Each named move below is a turn or a mirror, shown by a few rows before and after it. Which moves, in which order, take the first row of each later pair to the second? The first pair is answered.
L:
[ 32  15 -41   2  29  -5  27 -16  13  -9  23  -3   5] -> [-36 -27   4  38  22  10  -7   6 -23  16  15   7 -17]
[ -1  31 -11 -38  36  15   0 -16  21  12  15 -21 -11] -> [-38   8  17 -17  32  25 -18  -1  -3  26   9 -17 -23]
[  2  -7 -11  12  -6  13  -4 -22  11   0  -8   8  11] -> [ -4 -13  -8  15  -7  13  -6 -22   6   4 -10  10  11]
F:
[  1  11  -1 -19  13   6   6 -15  15   2  15  -9  -5] -> [21  3 -6  7 20 -4 -3 25  1  4  0 -5 -5]
[-63 -13  23   1  30  33 -43 -38  -2  -1  -2  19 -19] -> [-41 -24  18  28  40  18 -61  16 -18   3 -16  20 -20]
[ -3   1   0  28 -41  12  17 -49 -12 -22  -6  31  19] -> [-35   6  28 -40  23   2   9 -20  10  15  19 -20 -41]
[  6  47 -18   8 -23   1   3  27   8   4 -12 -15  -3] -> [ -1  48 -19   1 -31   7   8   6  16   1  -8 -13  -2]
G:
[-38 -16  29   9  10   4 -25  22 -19   6   1  -3 -22] -> [ 21  16 -21   7 -23   3  10 -30   4 -32  -2  17  26]
[  2   5 -25   2 -31   0  13 -36 -34  -6   0  15  -6] -> [-30 -10   0   3 -14  -2  -6 -11 -45  12  -1   7 -33]
[-21  -5  22 -14  -7  11  -8 -20   5   9   3   2  -2] -> [ -9   1  14 -15 -11  13   0 -30  10   0   1   7   9]
[ -4  25   4  -7  31  -2  14  16   6   9   6  -5 -13] -> [ 9 33 -9 -8 24 -4 24  5 13  0  7 -2 -2]
E:
[-22   0   9  -9   4  -9 -10   5   0   0  14  -8 -17] -> [-26  -2  10  -2  -6  -4 -10  -3  -1  -2  11  -6 -14]
[  1 -10  -9  18 -21  -1 -10 -12   2 -11  -4   4  10] -> [ 17   1 -19  -3 -11  -6  -3 -14  17 -11   2  -7   9]
[-60 -13  28   8  -9  17   0 -25 -18  11 -17  42 -14] -> [-30  22   1 -45   7  10  29 -51  22   1   1  20 -12]
[ -5  35  15  39  -2  -1  10  -4  -1 -18 -23  -2   3] -> [  1  44   7  24   2  -3  18 -11   7 -22 -15  -7   2]
P:
[-17   1  19 -16  54   4  43  11  24  19  19 -27 -20] -> [-15   7   8 -17  25  15  59 -38  32   0  21 -11   5]
[ 19  11 -11 -67  10 -22  16  -5   5  -8  33 -32 -29] -> [ 25  11 -24 -48 -28 -13  28 -46   2 -30  29  -7   1]
[-15 -11   4  19  -9  -3  -5  10 -17   3  -1   8   2] -> [-19  -8   8   6   4  -9 -10  20 -13   9   0  -4 -11]
[-20   2   1  -5 -23   1  23 -86   7  -6  -2  -4  26] -> [ -9 -20   1  47 -37  -5   7 -49 -23  -8 -25  18  38]
Now pairs of rows:
Between the rows of a pair lie 2 to 3 moves.
[ 44  15  -3  10   4   1  16   3   8  -1 -11  -6  20] -> [-10  -4  34  -7  22  12  -1  10   2  23  -3 -19 -14]
P, F, G
[-27   3   6 -11 -13  22   9 -27  -2   5  15 -10 -16] -> [ 19   1 -17  33 -26  10   3   4 -14  -9  -8  10   9]
L, F, F
[ 38  19 -21 -11  11 -14  10   2  10 -20   2 -12   6] -> [ -5  -2  13 -14  31 -10 -11  29  -3   2   5 -22 -24]
F, G
[ 59  15 -51  21 -23  -1 -10   1 -12 -22   2  11  17] -> [ 46   1 -38  43 -19  -3 -27  29 -27 -12  -9  14   8]
P, L, G
[-66 -27  39   6  11   9 -32  23 -15  29  13 -11 -42] -> [ -2  29  -9 -63  37 -10   7   5  41  10  32 -42 -31]
G, F
[ 29   8 -42 -54   7  -8   3   9  71 -11  24  -9  22] -> [-22 -47   7  15   9  -4 -50  78  10  15  -2   6  -1]
P, P, G
[  1 -15  -6  31 -30   2   3 -23 -21 -13 -13  26  29] -> [ 49   7 -27   0  13 -27   9  25   1 -11  -9  -2  13]
E, F, F
[-79 -25  49  -4 -14  24  -5 -33   9   8  13   6 -23] -> [ 19   8 -18  17 -47   9  30 -57  25 -35  -4  33  41]
L, P
[ -3  27  -9 -35  -6  17  14 -17  16  -6  13 -11 -15] -> [ -6   0  -2  29 -32  17 -11  10 -24  -9 -15  21   0]
F, F, L
[ 20  22   7 -61   8 -14   7   3   6  23  10  -9 -31] -> [-10   1  13 -18 -50  14   7 -48 -16  10  -2  28  -1]
L, F, F
[-34 -19  31  19  40  15 -24  62  -9  52  -1 -10 -15] -> [ 21 -20  -5  65  10   9 -17  66 -21  28 -22  19  27]
P, F
[ 26 -15 -21  26 -21  -3  -1   8  -4 -21 -17  15  30] -> [ 43   1 -30  -1   3 -12   5  22  12 -16  -8  -2  19]
G, L
[ 29   7 -15  25  10 -15 -12  40   5  -4  -6  19  10] -> [ 38  23 -23  -3  16 -15   2  18  22  -8   5   7  11]
L, P, G
[ 65  24 -23 -22  59 -41  -2  28  30 -14   3 -25 -13] -> [ 47   4 -25  45 -29  -8   6 -44   0 -47 -17  36  44]
L, F, L
[ 36   4 -32  35 -20 -22  -7  27 -13  -3 -16  21  23] -> [-55  -8  21 -23   2   4 -11 -13   1  28  15  -8 -29]
F, G
[ 16  21 -27  -2 -37  21   7 -76   8 -26   0  33  10] -> [-59  -8  28  -9 -11  32 -20 -56 -11   9   6  16 -39]
G, P, P
[ 18  17 -16  25   2 -11  -1  -6   1 -15 -13  17  20] -> [-21  -3  16  20  19  -4 -20  16 -12   7 -10   5 -11]
F, L, F
[-16   2  18 -46  39 -12  -2  21  15  18  13 -41 -30] -> [  1  14   3 -60  31  -9  16  -5  29   7  19 -40 -17]
E, G, F
[ 54  16 -29  -7  29 -10  21   4   1  -3 -18   6  -9] -> [  3  15  -7 -39  19  11  30 -48  10   3  -1   3 -23]
L, G, F
[ 58  20 -31  -6  -1 -20  -3  23  20   1   3   0   9] -> [ -6 -18   9  43 -34   2 -30  16 -20  10  -9  29   6]
F, P, L
[ 15  -3  16  27   3  -1  -1  62 -11  15 -31 -29   9] -> [ 10  -9  15  46 -18   7   2  44 -20   5 -36 -15  21]
G, L
[  1  21 -12 -19 -39   9  32 -34  40  -5  -4  18  29] -> [-39  -8  15   9 -51  23  11 -28  14   5  -9  26  21]
L, G
[ 38  -5  -4  46  30 -21 -25  51 -15   6  -5   3 -13] -> [-42 -17  26  35 -18  24 -14 -46 -15   3  12  19  -7]
G, F, L
[-54 -19  41 -32  12  17 -15  30  -9  40   1 -25 -41] -> [ 73  17 -44   6 -26 -10  19  25   2 -15 -23   8  36]
F, L
[ 25  -9 -42  29 -16   5  -5  12 -11 -23   3  13   8] -> [ 34   8 -51  -7   0   3  11  -1   9 -24  19  -4   0]
G, P, G
[ 19  10  11   0  32 -20 -15  73 -10   6 -10 -17  -9] -> [  6  34 -13 -28 -19  11  29 -50  21 -23   9  -1  29]
P, F, F
[  8   9   9 -21  12   0   1 -34  19  -7   7   4  10] -> [ -7 -14  21  20  -4   4 -17 -14 -12  -3 -11  20  14]
L, F, F
[  3  12  -5 -21  -7   9  19 -46  10 -15   0  13  17] -> [-25 -17  29   7  17   1 -20  20 -20  11 -13   6 -14]
F, E
[ -1   6   0 -27   5 -19   2 -54  35   9  34  -6  10] -> [-14 -10  20 -26  32 -25 -17 -13  25  31  33 -19 -17]
P, F, L
[ 14   8 -33 -45   3 -12  16  -4   7 -20  30 -24  -1] -> [-43 -31   1  -1 -33  13  -7 -17 -26 -12  17   2   0]
L, F, F
[-27  -6  38  -4   0   5  12 -43   0  41  -2   1   5] -> [ 18  -9  14  44 -14  -8   5  -9 -16  28 -22  22  31]
L, P, P
[ 42  22 -10 -29  46 -26   1  44  14   2  16 -47 -14] -> [-58 -24  47   2  15   9 -26  17 -24  21  14 -27 -31]
P, L
[ 12  21  -2 -33   9  -2   3 -29  16  -3   8 -12   8] -> [-31  -7  24   2 -10  14 -13 -30  -9   8  -1   4   2]
L, P, P
[  3  10  -4 -24  -2 -13  30 -26  28 -14  34 -25 -26] -> [-30 -31  26  42 -28  -3  -1  -2 -18  -6  10   4 -20]
P, L, P
[-40 -28  25  22   3  10 -43  24 -23  32  -2   4 -32] -> [-21 -19   0  44 -45  23 -20 -27 -22   3 -13  36  12]
G, L
